128 stands for zero in the data rows.
Here are some points:
[ 94 162  65 121 113 165  91 169 175  70 152 109 122 177 112 116]
[151 135 121 116 129 107  98 164 129 159 119 177 129 104 124 131]
[ 67  98 154 142 175 117 154  75 116 175 113  99 146  80 118 120]
[113  87 153 132 131  93 159 161 141 153 114 197 138 102  94 123]
[179 156 119 159 124 151 132 157 144 105 161 111 148 173 172 141]
[116 113 126 135 150 129 119 127 128 168 136 125 134  90 129 144]
[ 85 145 149 140 129 132 103  89 132 157 123 101 152  65 123 108]
[216  93 152 168 191 110 223 161  74 220 108 177  10 148 135 230]
[ 93  69 157 128 150 123 154  91 108 187 112 130 131 109 138 137]
[118 101 162 141 130  81 185 108 142 136 106 192 165  79  87 106]
[ 81 104 129 148 203 132 175  73 111 140 125  76 157  94 111  95]
[105 175  43 140  97 129  50 168 150  17 213  71  80 198 167 139]
[170 119  89 158 105 136 137 163 157  62 139  65 124 190 162 144]
[ 59 137 175 139 147 160 137 128 148 109 103  76 154  58 131  89]
[ 98 169 137  99 134 153  93 166 140 127 115 117 136  95 114 135]
[131 112 146 141 125  91 170 130 138 146 154 204 151 124  87  87]
[146 115  89 187 110 130 133 176 155  25 172  41 127 196 189 131]
[114 119 151 122 137  91 127 138 143 128 106 152 138  57 122 129]
[106 138  71  87 136 161 105 146 140  99 122  93 117 140  86 133]
[157 167 132 152 100 120  99 119  95 115 178 174 162 185 183 190]
[160 192  57 153  99  90  45 139 141  75 165 116  91 216 113 160]
[ 99 129 119 100 123 177 137 137 124 141 127 102 131 114  99 103]
[148 188 126 157 109 149  82  97 128  91 214  89 122 198 184 144]
[120 123  81 106 141 173 193 148 150 159 169  61 134 168  65 118]
[156 151  39 152  91  92  85 133 141  47 146 114  79 203  93 155]
[103 158 151 121 115 131  87 117 110 147 104 144 149  98 128 129]
[ 80 110 164 136 132 127 141 134 150 109  98 120 161  46 135  96]
[142 114  86 158 102 100 115 116 106  50 169 129 119 205 185 181]
[150 132  93 176 126 130 106 197 147  49 177  68 137 194 202 142]
[ 95 117 127 137 168 132 161 122 150 168 127 115 154  78 109 109]
[167 131 132 154 144  95 107 133 114 137 128 174 130 157 152 148]
[146  93 195 140 120 127 194  55  99 129 116 204 127  81 151 119]
[115 180 111  94 127 175  97  99 152 156 163  72 118 143 107 108]
[160 186 115 116 139 153  72 108 141 170 140  96 126 144 144 109]
[ 83 119  65 109 129 149 154  99 169  94 139  37  98 151 103 101]
[ 96 154 160 104 136 144 120 130 130 126  99 104 141  93 107 130]
[111 116 158 117 137 126 166 134 139 136 101 162 135  84 109 116]
[160 137  65 147 104  90  70 177 117 101 132 139 159 179 114 149]
Here are 10 more points, each followed by its number:
[119 111 112 100 111 154 142 137 125 128 126  63 119 151  96 106] 0
[173 151 104 160 117 125 110 163 161 120 145  94 124 180 165 139] 1
[188  89 171 116 122 120 177 127 118 156  78 186 103 103 113 119] 2
[165 138 154  94 110 124 132  92 104 143  79 176 131 104 117 140] 3
[107 128  96  90 101 158 180  41 178  78 151   0  66 168 136 105] 4
[109 109  99 101 102 150 146 153 145  97 136  83 111 188 108 136] 5
[111 114 172 117  98 125 149 117 139 116 110 160 152  92 120  99] 6
[ 87  90 160 140 129  92 134 189 148 137 134 159 130  70 128 129] 7
[160 139 130 141 122 121 138 175 139 144 127 144 148 122 133 100] 8
[174 102 172 121 134 132 165 156  76 150  99 171  71 125 146 198] 9
Which three of these numbered points are nearest to each point below, ignoring the 3 directions in which the first points spread most? Their numbers follow each, nearest first.
[227 100 178 123 158 103 180 175 112 160 104 171  49 121 118 134] > 2 8 0
[ 49  39 148 149 147 149 173 171 119 143 124 124  90  93 104  93] > 7 5 6
[167  81 182 150 162 133 184 205  83 155 107 149  42 110 141 130] > 9 7 8
[138 112  79 119 127 146 153 173 149 156 129 100 137 148 103 110] > 8 0 1
[139  89 157 166 132 144 142 197  70 156  92 128  55  91 131 101] > 9 8 0
[121  82 196  91 117 118 188 115 128  91 112 211 138  81 128  99] > 6 2 5
[121 106 192 121 118 134 188  82 127 104 106 160 147  84 113 100] > 6 2 3
[125 126 113  88 119 169 146 149 114 143 139 100 133 148  64 115] > 0 5 3
[ 99 106 143 129 161 108 117 158 120 155 141 148 129 116 142 160] > 7 1 5
[182 179 106 195 114 106  68 141 152 124 158 138 167 155 189 147] > 1 8 6
[157 140 155 112 114 124 125  83 107 130  83 189 142  86 128 137] > 3 2 6
[112  51 127 151 151 109 155 111  98 185 122 151 111 116 130 106] > 0 5 6
[113  70  89 117 154 125 104  95  87 145 132 129 140 162 129 126] > 0 5 3
[148 117 167 108 132 122 158  72 108 139  67 156 147  90 119 125] > 3 2 6
Here are 10 other points, each followed by its number:
[106 123 174 132 116 110 122 140 140 139  83 140 147  74 138 145] 0
[135 187 116 108 113 158  77 108 132 141 131 122 129 173 125 135] 1
[173 155 107 155  79  83 139  91 101 168 141 191 113 190 139 187] 2
[126 125 152 138 162 161 185  93  93 150 119 166 150 123  56 125] 3
[139 155 142 150 126 135  66 141 111 132 185 127 153 142 205 154] 4
[155 122  86 160 109 162 160 171 133  50 177  50 134 205 174 144] 5
[121 127 152 130 121 119 140 131 123 148 132 172 152 106  98 121] 6
[164 151 118 154 118  91  74 141 111 107 166 169 161 197 191 180] 7
[162 191  86 136 118 117  72 151 151 133 143 143 107 163 106 161] 8
[135 119 130 126 154 122 120 114 108 173 111 155 144  99 135 119] 9
Which three of these numbered points are nearest to each point below, ignoring the 3 directions in which the first points spread most? Their numbers follow each, nearest first.
[129 120 105 150 149 119  95 119 124 168 115 131 149 116 136 118] > 9 7 6
[ 68 154  73 101 134 182 140 152 204  37 166  64 127 166  99  98] > 6 3 5
[ 82 102 135 155 205 114 149  74 107 161 117  86 159  80 141 108] > 7 9 4
[ 70 105 137 114 122 158 145 180 125 138 147  82 155 104  76 110] > 6 5 0
[142 130  59 174 100 103 101 176 143  25 165  75 159 227 176 154] > 5 7 0
[ 92 145 129  89 101 173 137 116 146 132 134 120 147 125 104  65] > 6 1 9
[241 152 149 184 163  82 149 104  83 128 122 225 151 129 101 154] > 3 6 9
[ 83  83 146 158 149 134 167 114 109 133 123 126 126  97 102 115] > 6 5 9
[142 131 170 105 115 104 123  79 121 148 146 191 125 103  96 112] > 6 1 2
[116 110 196 123 111 117 160 132 132 121  73 197 148  64 149  98] > 5 0 6
[149 122  75 125 112 106 114 158 132  99 142 108 140 186 110 144] > 6 9 0
[147 213 119 103  99 163  74  90 143 144 145  83 123 187 151 130] > 1 2 9
[ 95 193 126 105 139 181 106  78 141 151 147  77 143 140 106  96] > 1 2 9
[176 177 113 115  98 119  90 122 113 158 129 186 131 180 148 174] > 1 2 9
